(in the rows, 128 means zero)
Which row each row swaps with, under one turn or mirror
j55: [ 94 148 143 134 107 111 138 155 136 133 137 130 126 128 144 151 112 100
  92 139 122 100 132  96  74]
j312: [159 126 173  85 154 142 125 134 135 136 124 107 135 134 142 103 144 115
 125 155 153 103 135  99  92]
j474: [126 162 154 132  99 121 107 124 136 150 148 131 139 126 161 134 105 122
 140 140 106 111 137 114 120]
j947: [156 119 145 100 166 138 105 121 121  98 113 109 137 138 130 121 136 131
 123 133 143 103 137  81 102]
j428: [135 170 144 144 101 120 124 120 135 136 143 122 131 118 158 124  98 130
 132 149 123 107 141 108 124]
j992: [ 85 154 137 144 127 107 130 161 145 143 137 137 110 129 139 149 103 112
 103 130 128 110 144 106  97]
j350: [ 94 146 131 150 124  93 152 143 124 128 142 124 123 128 142 154 120 121
  95 141 140 106 131 112  80]
j509: [115 156 150 134  93 128 133 117 122 129 158 137 141 127 165 120 114 121
 133 137 107 115 134 108  98]
j491: [120 148 160 132 101 138 117 142 138 138 150 150 120 132 174 131 110 123
 150 143 112 111 145 112 118]
j713: [148 118 166  98 161 138 109 129 135 113 124 115 122 152 123 105 141 128
 110 153 130  93 130  79  93]
j749: [154 117 157 112 150 140 109 134 122 116 107 117 126 146 140  87 150 143
 134 152 138 103 132  91  98]
j408: [137 121 149 123 152 120 138 165 126 133 108 143 116 130 117 157 152 131
 141 147 123 147  84 111 116]
j290: [166 118 140 113 158 126 107 137 126 122 117 114 119 137 141 102 147 133
 140 145 163 103 134  95  92]
j794: [ 90 154 144 146 135  96 138 158 140 128 144 118 128 120 140 152 107 113
  91 142 126 111 132 111  83]
j793: [ 92 140 144 142 114 107 132 158 130 131 142 128 128 129 142 151 117 104
  85 131 138 104 148 109  87]
j397: [137 144 149 126 147 133 137 148 104 122  92 118 122 141 115 152 143 147
 128 138 128 156  91 112 112]
j528: [127 148 150 129 101 141 120 129 132 136 150 158 139 135 164 119 106 115
 132 144 112 113 142 114 116]
j37: [128 130 154 128 163 115 133 157 128 119  86 113 122 137 110 161 147 141
 127 140 120 143 102 121 119]
j810: [ 95 142 146 139 122  98 155 145 128 127 153 121 117 117 149 141 126  94
  93 134 134 107 129 110  89]
j497: [145 128 145  95 152 121 115 133 154 116 117  97 113 146 129 115 151 110
 126 155 160 100 137  81  97]
j914: [124 151 149 129 103 123 110 123 141 149 153 141 132 132 165 133 105 124
 137 135 115 111 156 107 116]
j980: [ 85 150 145 148 120 103 156 150 134 120 137 135 128 126 150 148 113 107
 103 135 138 123 127 102  78]
j578: [157 117 149 106 145 141 110 145 134 120 106 102 116 131 133 108 152 130
 152 145 144  96 147  87  98]
j595: [128 131 164 121 131 142 138 158 124 124 113 137 119 126  94 161 156 137
 127 140 133 143  92 113 124]
j140: [129 158 142 128 107 131 112 139 134 148 153 145 129 131 164 139 103 107
 154 130 115 103 135 113 114]
j18: [ 82 137 146 134 117 104 144 143 129 115 149 135 128 122 135 151 122 108
  95 125 126 113 133 105  77]
j149: [149 137 156 123 150 110 127 140 130 122 119 136 132 137 116 152 162 113
 154 133 130 164 101 113 116]
j320: [130 122 164 146 166 123 130 144 126 129 104 128 121 127 111 155 163 118
 128 135 126 132  85 126 101]
j645: [142 134 169 115 154 123 129 148 122 116 108 112 107 110 120 176 138 131
 136 149 127 163 130 117 110]
j97: [ 91 137 142 150 122 107 135 162 129 143 141 128 119 127 148 139 117  94
  92 135 133 106 141  96  85]
j337: [155 121 154 113 150 149  96 116 137 122 111 105 109 136 139 111 144 127
 132 149 138  83 116 101 103]
j613: [100 160 153 146 124  97 131 157 135 121 147 137 108 119 146 131 101 104
  99 140 141 111 137  97  87]
j424: [147 152 163 137 161 126 126 149 128 137 100 121 132 141 112 147 144 125
 125 146 120 158  89 117 117]
j922: [129 164 154 138 107 125 126 131 139 146 160 151 130 117 160 128 104 125
 127 123 113 117 134 111 117]
j981: [125 150 147 135  91 127 136 131 136 145 161 138 145 141 144 145 108 115
 135 142 106 113 142 116 111]
j561: [123 162 149 132 107 129 131 122 129 134 156 138 138 124 165 140  98 120
 143 128 108 108 128 108 121]
j431: [142 116 149  97 160 138 103 125 133 124 129 100 122 133 128 104 153 131
 118 138 137  96 142  83  96]
j685: [127 152 151 127 155 132 132 150 124 129  88 129 128 126 116 151 154 116
 140 136 126 157  90 115 116]
j479: [159 126 142 130 141 151 104 129 134 108 127 118 118 129 130 108 151 131
 103 148 141  88 129  86  79]
j995: [147 137 158 110 135 135  95 141 124 127 128 104 120 121 118 106 153 147
 123 158 155  90 124  79  97]
j76: [135 149 167 143 145 132 127 149 145 127 100 137 122 112 109 168 156 126
 127 147 104 131 100 120 124]
j108: [ 98 144 156 139 108 105 129 167 129 124 145 127 110 117 150 153 107  98
  96 140 133 117 140 113  94]
j893: [126 126 162 143 166 137 116 139 114 134 116 137 120 128 111 166 144 122
 142 131 128 152 112 108 134]
j307: [124 136 167 131 148 131 144 149 110 134  89 115 113 136 120 150 154 128
 143 129 126 161 108 110 117]
j52: [140 125 154 105 160 133 114 126 114 127 112 101 117 145 129 113 142 145
 138 133 144  91 145  75  92]
j301: [135 144 161 132 157 126 133 145 120 116  97 130 135 125 112 153 144 121
 143 144 115 166  98 114 118]
j286: [123 169 161 135  99 132 127 133 132 130 151 144 144 121 165 132 106 122
 141 130 120 111 134 117 118]
j722: [ 92 123 151 149 120 111 143 170 131 119 144 147 124 132 132 152 117 106
 106 135 118 113 141  98  80]
j43: [155 119 144 102 147 124 114 133 134 128 124  97 113 130 140 106 147 143
 125 167 144  93 118  84 102]
j623: [148 137 149 115 143 142 116 145 129 139 111 102 114 139 114 101 160 119
 127 153 141  93 144  82  79]
j228: [146 139 160 103 166 116 126 152 116 134 109 129 129 129 114 170 133 113
 125 135 139 153 100 126 107]
j880: [132 161 146 133 103 125 142 133 130 139 161 148 150 128 151 131 106 121
 139 136 127  96 142 116 107]
j773: [145 117 147 109 161 140 109 130 139 122 117 101 126 142 121 102 140 127
 118 154 143  96 152  81  96]
j799: [120 170 146 136 100 135 110 132 146 151 142 138 132 124 161 123 107 120
 141 132 124 114 143 116 118]
j32: [136 119 171 103 159 134 112 146 127 136 114 111 117 139 129 103 153 151
 125 149 132  94 143  80 100]
j451: [141 131 148 130 154 111 146 146 112 112  93 121 119 116 107 157 160 127
 140 133 130 148 110 116 114]
j198: [133 120 164 114 152 113 145 150 133 119  95 116 121 129 121 166 159 120
 144 150 121 143 103 124 120]
j96: [133 137 168 135 164 130 132 160 133 135  83 114 144 126 123 145 161 111
 132 143 127 154 114 109 124]
j315: [143 149 162 119 149 128 136 137 116 111 113 125 105 120 100 156 148 128
 140 125 110 151 102 114 118]
j446: [127 129 158 123 153 151 121 118 125 118 116  88 131 134 135 114 147 121
 129 164 153  91 129  72  92]
j559: [156 129 150 113 150 145 136 132 123 133 112 127 132 131 126 113 147 132
 140 163 161 102 156  88  79]
j105: [ 87 136 146 145 127 112 152 156 136 120 143 140 121 130 140 139 111 103
  92 127 139 110 127 102  81]

Swapped with j474: j105
Swapped with j995: j595
Swapped with j947: j96
Swapped with j290: j198
Swapped with j914: j980
Swapped with j228: j312
Swapped with j350: j491
Swapped with j794: j528
Swapped with j428: j722

Which row each row swaps with, under one turn or mirror
j217: [112 121 129  94 120 159 120 131 151 153  88  93 139 129 121 132 107]
j966: [138 149 138  97 130 146 137 101 135 142 133 137 125 141  83 125 141]
j944: [121 153 120 146  88 150 158  98 124 139 102 168 122 138 106 135  91]
j386: [102 141 119 127  96 159 172  90 144 121  99 160 117 122 106 125  98]
j949: [133 127 127  93 132 152 117 111 158 146  92 111 129 112 120 148 118]
j970: [116 139 117 137 100 173 153 102 119 130  88 151 128 127 111 128  77]
j326: [132 116 110 151 100 157 154 136 102 148  96 137 135 123 101 118 116]
j998: [127 151  99  99 110 109 140 123 135 130 129 122 124 115 100 113 107]
j411: [152 138 141 116 132 162 160 110 135 146 121 130 130 149  90 141 142]
j600: [116 103 136 145 105 135 156 119 156 123  80 101 132 118 105 131  86]
j785: [ 90 129 138 137 103 113 124 126 160 140 115 127 129 129 119 163 116]
j499: [125 112 157 158 108 132 151 114 166 133  92 112 129 137 101 143  93]
j458: [121 132 145 110 111 164 130 121 163 174  81 103 131 114 106 154 109]
j139: [121 138  93  83 114 129 148 121 142 133 125 107 132 107 102 123 100]
j476: [111  99 133 138 106 142 161 122 156 126  87 101 133 119 100 140  81]
j439: [145 137 127 158  81 143 163 125 119 146 104 153 138 126  91 125 118]
j832: [145 141 142 107 129 167 150 130 130 147 120 136 142 145  80 110 129]
j171: [138 156 132 110  77 132 153  96 148 166 146 120 134 132  97 157 107]
j159: [111 127 128  88 109 159 115 106 143 163 106  97 124 114 101 161 116]
j199: [ 92 131 149 138  95 113 132 127 158 149 108 127 141 113 103 163 122]
j789: [150 126 150 101 113 155 139 120 122 163 137 128 125 145  82 139 133]
j700: [100 113 115 127 125 155 163 120 115 136 136 149 156 126 102 132 115]
j933: [100 116 111 132 118 148 152 126 110 140 145 149 140 141 111 138 118]
j625: [ 99 129 100  85 120 116 152 120 142 132 116 102 127 122  98 126  95]
j46: [139 156 142 109 119 155 141 112 119 164 137 134 131 154  84 130 133]
j366: [ 90 155 125 152 116 153 147 105 146 161  85 142 125 101 103 135 105]
j16: [ 96 131 146 138 100 157 144 134 127 128 125 115 149 143  62 120  95]
j674: [ 92 124 141 121  55 143 146 131 136 128 107 123 119 129  77 135  98]
j249: [132 160 124 116  73 131 157  92 147 158 145 122 136 143  94 150 108]
j425: [142 151 153 116 116 151 149 115 134 173 124 141 125 157 101 122 133]
j473: [110 134 159 135  84 128 146 134 136 134  92 125 104 138  74 131  83]
j489: [ 93 119 132 121  86 132 143 137 137 123  95 113 115 135  84 135  70]
j748: [121 141 160 120  96 143 146 153 126 120 101 109 119 127  76 115  93]
j890: [129 162 123 116  74 132 147  90 134 166 136 134 144 143 104 155 110]
j34: [124 138 127 113  84 138 147  88 142 168 145 109 132 132 109 162  83]
j968: [126 123 129 102 113 158 128 132 147 151  83  90 129 117 102 161 129]
j201: [143 126 130 162  84 148 167 120 113 151 104 143 134 127  96 123 115]
j14: [107 140  86  89 106 126 155 119 145 137 117 103 126 114 102 128 100]
j12: [105 138 126  92 128 151 118 116 155 152  93  93 128 118 111 149 107]
j104: [127 154 139 138 104 179 164  99 130 150  91 138 125 112 119 144  86]

Swapped with j625: j890
Swapped with j458: j832
Swapped with j748: j104
Swapped with j785: j933

